rotation ticks, each row followed by its count of ticks:
The counts run from 0 to 1118.
[ 48  18   0 -21  -1  34   2  23   6  28 -12 -26  16   0  -5 -23   2  26
  17   2   0  13  14   1  45 -17  -1  -3  11 -31  -6 -16   3  14] -> 399
[ 29  19  17  -7  -2  -3  19  27   3   0 -11   0  30  16 -17 -12   5  -5
  42  -8 -44 -16  23  10  21  -7   9 -27  -8  -6  42   7 -21  14] -> 833
[ 45  17   6 -13  14  21  13  40  -5   7   6 -17  20  16  -5 -11   8  13
  31  -2 -17  -4  19  17  32 -12   2   4 -13 -38  11  -9  -1  38] -> 987
[  4  35  20 -28 -36  36  33  31  -9 -12  -7 -25 -16   4  17   3  21  -7
  -5   3   7  -3  23   5   4  -5 -24   7 -14 -14  14  14 -36  15] -> 590
[-33  27   5 -23 -39  37  28  15  -1   0  -9  -2 -15   5  10 -14  16   7
   7   8 -16 -23   2   6   3 -12  -8  -8   8  27  29   5 -42 -12] -> 949
[-17  24 -28 -14 -29  52  12  38   4  -9  17   9 -31   5  -6 -20  20  18
  18   4   0   6  -8  25  12  -3 -12   9  17 -10   8 -19  -2 -21] -> 104
[ 17  21  -7 -25   6  61   7  34 -10 -14  20  19   5  19   2  -7  22  33
  27 -13  -3  -2  11  27  19   1   0  10  10 -15   2 -10 -10  11] -> 516
[ -3  35 -18 -30 -51  54   3  11  -6  -1  -1   4 -15 -10   1 -27  20  11
   2   1  18  19   1   2   6  -6  -8   8  21  -3  10  16  -4 -27] -> 1085
[ -3  16  15  -3  11   4   8  42  -8   7 -12   3  29  24 -16  -9  16 -23
  50  -6 -36 -24  21  10  17  -4  -9 -21   3   3  28  -1 -19  -3] -> 22
[  4  18  -7  -2   9  -4  18  15  -1  19  -6  -6  13  10   0 -30  13 -16
  53  -6 -43 -28  12 -16  32 -18  16 -31  -6   8  30  -5  -3 -14] -> 893
[-17  19 -14 -16   7  40 -15  19  -2   6  -1  22  15   7  -1 -32  18   9
  56  -8 -18 -16  18   5  17  -6  -8 -18  29  12   5  -1   7 -36] -> 559
[-15  20  -3  -9 -19  16   7   9  -7  -8   3   9  12  -8  15 -34   4  -7
  51  -6 -35 -29  17  -7  13 -18   2 -29 -18  25  29  22   7 -14] -> 140
[ 13  25  13 -22 -42  31  13  30 -19 -16   2 -30 -10 -15  26  -3   0   4
   5   5   1   0  28  12  15 -15 -26   0 -32 -15   6  26  -1  20] -> 932
[ 24  13  -3 -24   1  52   2  26   4  -3  16   9  11   6   7 -18  -3  49
  29  -8 -14  -1  12  28  28 -11   3   4   8 -15   4 -11  -1  21] -> 226
[-16  27  -3 -11  16  21  15  17 -15  13  -7  17  18  26  -2 -21  28 -14
  49  -9 -23 -27  22 -18  12  -7   9 -16  10  14  24   7 -22 -23] -> 662
[ 25  17  17 -26 -28  21  29  19  -1 -19   5  -9   5 -11  26 -13   3  19
  21  -5 -24 -22  24   5  13  -7   4 -13 -33  -2  37  17 -23  25] -> 131
[ 38  18  -1 -14 -15  24   7  18  18  29 -23 -10  27  -4 -29 -25  -1  20
  13   1 -14  15   1  10  34  -8   3 -15  39 -20  15 -11 -17   0] -> 792
[-15  26   4 -29 -37  32  37   7  -8   5 -11 -25 -29  -5  35 -19  20  -2
   5  12  -1 -18  12 -17  14 -19  -6  -5 -12  17  12   9 -28  -1] -> 479
[ 18  28  15 -23 -41  14  39  19   7  13 -23 -44 -10  -5  13 -10  11 -10
  -5   7  -5  -7  20 -18  23 -14  -4  -5 -12  -9  21   3 -36   7] -> 17
[-20  24 -18 -15 -42  33 -12  15  -2 -10   2   3  -7 -26  -2 -35   7  -1
  33  -4 -12  -1  15   4   9 -11 -24 -15   5   8  13  19  20 -39] -> 386
[ 17  29   3 -27  20  39  22  20 -30  22 -10 -17   8  33  14 -10  34  -1
  18   8  11 -13  18 -14  32 -17   5  10   1 -15  -8  -1 -19  16] -> 817
[-22  26 -10 -12 -30  36  -6  36 -26   8  -8 -23 -13  -7  -2 -26  13 -16
  17  14  10   9   5  11  22 -23 -41   4   1 -16 -21   5  20 -15] -> 632
[-16  26  -9  -8 -38  28 -12  42  -9   9 -11 -16  -3  -9 -25 -23   9  -9
  14  12  -3  17  -1  30  16 -10 -40  -1  19 -16  -3  -6  12 -19] -> 393
[ 19  26 -19 -23 -33  35  19   2  18  24 -17 -19  -4 -10  -9 -38  15   6
   3   5   5  20   4 -23  27  -9   8  -8  31 -12  13  -6 -14 -31] -> 964
[  9  32 -12 -27 -20  35  33  14 -23  15  -1 -33 -16   8  16 -23  27  -4
  -2  13  16   9   1 -16  32 -23  -1  25 -11 -16  -4   4  -5  10] -> 119
[ 35  23  10 -19 -16  10  40   8   5  26 -23 -39   8   9   1 -16  14  -5
   4   8 -12  -2  17 -23  36 -14  12  -9  -2 -14  29  -1 -33  10] -> 656
[ 14  18  -3  -5 -50  29  -3  43  23 -13   4 -14 -12 -23 -13 -19 -10  17
  18   0 -20   8  16  28  14  -3 -22 -15   9 -20  14 -11   8 -16] -> 565
[-10  18   4 -18  23  35  24  24 -28  27 -12  -4  20  35  14 -16  21   3
  31   7 -22 -30  -2   2  31 -23   0   1   8  12   1  -8 -24  23] -> 475
[ -2  22  15 -29  11  28  25   5 -17  31 -25  -1  28  23  17 -20  23   0
  28   2 -13 -25  17 -21  22 -18  10 -12  13  15   5   7 -29   6] -> 714
[-14  17  -9 -23  17  57   3  31 -19   2  13   5  -9  14  25 -12  17  16
  43  -5  -1 -24  22   9  22 -20 -10   2   0  -2 -18   0  11   1] -> 405
[-21  24 -15 -10 -31  41 -22  42  -8 -15  14  15  -5  -4 -10 -24   2   5
  39   0 -15   2   1  38   9 -11 -28  -5   7  -3   5   5  13 -20] -> 856
